The same turns and mirrors carry the whole set onto itself, and each row onto the other rows of its family. Which rows share a family with each named row? Give them in list order.
These 16 rows form 4 families of 4 rows each.
k855: [-10 -13  15  25 -12  -4  -5 -17 -11  -1]
k119: [-11   9  19  10 -11 -23  -4   3  11  -7]
k940: [-28 -18  11   7  10  10  -9   2   5   9]
k218: [ -3 -13 -21 -48   9  13   4 -41  -9  -9]
k564: [-15 -39  -4  -4   2  14  -2 -18   7  -9]
k668: [-15  32   4   0   8 -20  -7  13   0  10]
k522: [-17 -19 -34 -24  24  25  -5 -11  -7   6]
k75: [-17 -27  22 -18  -5   6  -1 -33   4  -6]
k346: [ 12  18 -47 -18   4  -3   3 -26 -31  -5]
k492: [  6  35 -15 -45   2 -18   5 -26 -10  -9]
k85: [ -5  30 -40 -29  22  -3  -3   0 -13   6]
k817: [  4  -8 -49 -35  14  11   4 -22  -8 -12]
k619: [ -8  22  29 -16 -12 -24   0 -17   3  -6]
k987: [ -4 -31 -26  -3   2  21  -1 -34 -21  -3]
k526: [  5  35  -7   9 -10 -26  -2  -9 -21  -2]
k646: [  9  40 -26 -22   2 -26   3  -2  -5  -9]

The rest of the family of k855: k346, k987, k526
The rest of the family of k646: k119, k564, k817

The same turns and mirrors carry the whole set onto itself, and each row onto the other rows of its family. Which rows share a family with each named row? Give them in list order.
These 15 rows form 5 families of 3 rows each.
k487: [ 26 -13   2  -2  11  12 -40  -8  -4   7  26   2  10 -40  23  10  46  -2]
k720: [ -6   7  -4  -5  13 -12 -10   9  37   9  -9  -6 -18 -29  -7 -15 -26  -8]
k570: [-15 -32  -6   4  32   0 -18 -25 -19  36  -6  19  19 -13  31  18  -8  44]
k837: [  6  16  -2  -5   4 -22  -2  -4  36  10  -3  -3   7 -31  -6 -25 -20  -9]
k34: [-10 -42  -2  12  34   1 -18 -35  -7  27  15  13  26 -15  14  24 -29  37]
k738: [ -3 -42   5   8  13 -16 -15 -26   6  41  -5   9  22 -11  35  18 -26  39]
k577: [-18   7  -1  -8  24 -11  -8  20  25   4  -5  -6  -1 -27  -7 -16 -32  -2]
k213: [ 29 -12   0  -7   4  10 -31 -12 -19   1  28 -12  18 -43  12  10  28 -18]
k645: [ -6 -37  -6  20  25   0  -9 -27 -12  27  -1  16  23 -22  32   6 -30  46]
k555: [ 21 -20  -8  -1  12  11 -37 -19   5 -10  28   0   1 -49   0   9  37  -6]
k172: [-11 -40   0  16  27  -4  -8 -30 -23  37   4   9  18 -31  19  12 -15  46]
k327: [ 37 -11 -16  -5   9  18 -29 -16   2  -1  23   4  14 -26  19  29  33   0]
k573: [-15  -1   1  -4  19 -17  -5  10  29  22 -16 -12   1 -10 -10 -19 -16 -15]
k438: [ 22 -23   4   4   5  22 -46  -2  -3   0  16  -1   9 -39   5  10  39 -12]
k485: [-10   3  10   9  13 -14  -8  14  25  10 -15 -11   2 -36   6 -17 -36 -11]

The rest of the family of k327: k837, k738
The rest of the family of k570: k555, k485
The rest of the family of k172: k577, k438

The same turns and mirrors carry the whole set onto itself, and each row onto the other rows of its family. Which rows share a family with each named row? Give them in list order.
These 36 rows form 6 families of 6 rows each.
k352: [ -2 -20  31 -36  30  18  16  18 -28 -15 -31 -22  16]
k58: [  3 -23  35 -37  26  14   3  12 -31  -6 -21 -29  12]
k774: [ 42   6  21   0  10 -13  42  18  12   8   6 -27 -28]
k951: [  2 -18  35 -34  31  21   4  18 -30  -9 -19 -25  15]
k681: [ -1  -5  42 -30  27  -8  29  12 -25 -35 -41  11  13]
k932: [ 32   3  18  -2   1 -13  38  24   5   2  12 -33 -31]
k266: [ 28   1  21  -5  12  -9  41  23  11   8  12 -32 -32]
k238: [  3  -1  39 -38  23   3  35  16 -18 -35 -44  13   8]
k883: [ 35  22  49 -20   8  -2  21   8  35  -7   8 -14  -7]
k866: [  6 -14  32 -44  38  17   8  24 -25 -12 -27 -21  10]
k432: [ 38  26  40 -27  11 -14  20  -1  24  -9   8 -25 -10]
k48: [ 40  11  23 -12 -25   5  34  11  11  -1  10  15  -1]
k256: [  5  -3  40 -36  12  -8  22   5 -20 -33 -52   5   8]
k410: [ 35  12  25  -6 -21  11  35  17  13  -2  14  14  -1]
k415: [ 39  11  28   4 -23   7  41  13  13  -4   3   7  -9]
k204: [ -9 -18  14 -15  12 -21  16  15 -38 -14 -14   6  23]
k460: [ 36  21  32 -24   2  -9  18  -1  32  -3   4 -29   0]
k76: [ 28  12  24   2 -23   8  39  18  11  -2   8  10 -14]
k991: [ 40  -6  15 -11  -2 -20  38  22   5   9   4 -24 -31]
k943: [ -7 -12  22  -3  23 -23  15  26 -35  -8 -22   8  19]
k486: [  5   0  37 -34  20  -5  24  18 -16 -32 -49  11  21]
k494: [ 35   0  16  -1   7  -3  46  23   5  10   0 -29 -33]
k84: [ -7 -20  26 -13  19 -13   7  28 -37 -10 -21   5  22]
k631: [ -5 -18  22  -5  16 -26  18  18 -35  -6 -23   9  20]
k688: [ 38  13  17  -8 -19   9  45  16  14  -4  12   4 -11]
k557: [  1   6  34 -29  25  -1  29  13 -18 -31 -46  18  16]
k711: [ -6 -13  17  -3  18 -10  16  19 -43 -14 -21   2  22]
k596: [ 34  29  42 -21  11 -13  19   7  28 -11   9 -22 -11]
k456: [ 41   9  25  -7 -23   8  41  -2   6  -8  10   9  -9]
k231: [ 39  27  38 -17  -1  -4  15   9  26  -7  12 -20 -10]
k67: [ 10 -22  35 -40  37  11  12  22 -32 -18 -23 -23  11]
k966: [ 36  -2  10  -4   2  -8  44  18   2  13  -1 -30 -30]
k475: [ 12 -32  33 -37  32  12  14  11 -28  -6 -26 -23  16]
k996: [  2  -4  39 -44  16  -1  34   8 -16 -35 -43  10  10]
k52: [ 39  18  41 -24   7  -5  26   9  34 -10  12 -22  -2]
k288: [ -4 -13  19  -5  26 -11  11  24 -45  -7 -17   6  14]

The rest of the family of k774: k352, k681, k84, k688, k231
The rest of the family of k557: k266, k883, k866, k76, k288
The rest of the family of k204: k256, k460, k991, k456, k475

The same turns and mirrors carry the whole set onto itself, and each row onto the other rows of its family. Which rows share a family with each named row? Give them in list order.
These 15 rows form 5 families of 3 rows each.
k65: [ 11   9 -18   1  39 -17 -12 -14 -35  18]
k913: [ 15  19  -3   5  33 -24  13 -17 -36   4]
k627: [  6  34   1 -24  57  27   2  -1  14 -10]
k441: [  1  26   4   1  19 -12  12   2 -37  -2]
k825: [  4  16 -30 -23  55  28 -20  -8   2  -7]
k784: [ 25   1 -25  24  26  -8  27  16  21  18]
k918: [ 26  -4 -36  14  60  -7  34   1  22  -9]
k755: [  6  28 -19 -14  30  35   2  12  28  -3]
k679: [ 13  33  -5  -4   6  -4   0   7 -23  17]
k938: [ -2  21 -15 -14  37  34   8  10  14 -32]
k893: [ 33  25 -11  -7  28 -24   4   6 -35   1]
k641: [ 32 -14 -15  26  47  -6  17   5  25  -7]
k888: [  7  25 -14 -21  44  30  -5 -13   2 -30]
k300: [ 17  -3 -27  22  43 -14  42  19  11  -5]
k639: [ 17 -11 -41  14  65  -6  12  -1  15  14]

The rest of the family of k893: k627, k641
The rest of the family of k825: k65, k639
The rest of the family of k441: k938, k300

The same turns and mirrors carry the whole set onto itself, and each row onto the other rows of its family. Which rows share a family with each named row? Give them in list order.
These 32 rows form 4 families of 8 rows each.
k707: [ 18 -32 -15 -14  42 -24 -10   3  17  20  -2  -8  -7   7   7  14  -8   2
  12]
k147: [-15  20  -1 -19   1   1   3  -2 -20   7 -35   5 -22 -15  18  -3   3 -11
  25]
k329: [ 16 -11 -22  -7  32  -6 -12   7  17  10  -3 -19 -28   2  15   7  -6  -3
  18]
k693: [  5 -14  34   5  -5 -32 -15  10   0   5  18  15   9  18  43  22  23  17
 -12]
k945: [ 18 -17  30  10  -5 -23 -10  24 -12  -2  15   8  10  16  39  24  36  15
 -18]
k624: [ 15  -8  -6  -6 -39   1 -13  10  26  16 -22   6 -15  12  -5  28  10  -4
  13]
k476: [-12 -35  10  14  17  24   4  27 -10  19  16   2  23   7  11  32  -5  23
 -11]
k46: [  0   1 -19   9 -11  -9  11  16 -34 -31  12   2  27   2  21 -11   0  39
  17]
k477: [-13 -11 -10   0 -16   6   2  22 -33 -30  15  -3  30  -6   8  12   8  46
   9]
k933: [ 21 -11 -38 -21 -15  -7   8  -6 -13 -17  -1  38  21 -11   8   9 -17   0
  26]
k337: [ 14 -26 -24 -14  31 -18  -7  11  25  11  -2 -13 -22  -4  12   8   2  -5
  18]
k392: [-15  12  -9 -18   1   5  -4  -4 -29  13 -37  10 -14 -11  34 -11  -3  -4
  14]
k591: [  1 -17  23   7  -7 -25 -11  25 -17  -9  11   9  10  20  30  24  44  25
 -12]
k9: [ 17  -6 -37 -23 -13  -5  17  -3   1 -15   1  36  10 -15  14  12  -1 -16
  30]
k867: [  8   1 -20   7 -18 -10   7  27 -43 -25   1 -12  30  -2  13   3   4  38
  13]
k294: [-22 -30  12  10  14  13  -3  14   3  23  21  12  24  11  15  29 -16  25
  -4]
k896: [ 22 -21  34 -14  -2   9  27   8 -32  -7 -14  -1  23 -31  35  26   1  25
   3]
k783: [  0   3  -8   5 -13   2   0  24 -37 -30  20  -9  31  -7  16   4   8  39
  10]
k422: [ 21  -3  10  -8 -33  -7  -7  14  28  20 -20   2  -6  20 -13  26   4   9
  19]
k988: [-16 -34   5  17  21  17   6  13   5  24   6  -5  18  19  12  21 -13  32
  -5]
k237: [ 20 -21 -11 -15  33 -25   0  15  27  13   3 -17 -11   7   3   6  -4   9
  25]
k531: [ 22 -20  24  10 -13 -29  -5   8   7   0   6  10  11  29  40  20  30  21
 -13]
k761: [-14 -46  11   3  20  17  11  22 -10  14   7   9  24   3  11  40   2  28
  -6]
k170: [ 28 -24  18 -11  -3  -2  32  12 -38  -2 -31  -7  23 -26  31  24  -5  26
   7]
k159: [ 28   0 -37 -19  -1  -7  16  -2  -2 -17   9  30   0  -6  19   9  -7 -19
  26]
k484: [ 14 -28  35 -20   0  -5  21   6 -31 -14 -16  -1  15 -28  37  25  13  33
   0]
k839: [ 17 -19  32  -9  -8   6  37  -2 -31  -2 -31   9  18 -21  37  15  -7  27
   7]
k401: [ -4  24   2 -14  -4  13   5  -3 -20   9 -32   8 -25  -6  14   4  -8 -14
  21]
k149: [ 18 -12 -41 -23 -18  -2   9  -5 -10  -9  -3  42  16  -9  31   4  -4  -9
  18]
k479: [ 33  -4  -7  -5 -36   5 -11   4  26  10 -15  11 -15  14   4  31   2  -7
  13]
k176: [ -4  14   8 -22   3  -9  -7  -8 -34   5 -41   7 -16 -15  21  -7  -8   2
  20]
k523: [ 16  -4   2  -4 -34 -11 -25   5  16  19 -20  10  -2  29  -9  28   7   5
   6]

The rest of the family of k337: k147, k945, k624, k476, k9, k896, k783
The rest of the family of k422: k693, k392, k867, k294, k237, k170, k149
The rest of the family of k988: k707, k46, k933, k531, k839, k176, k523

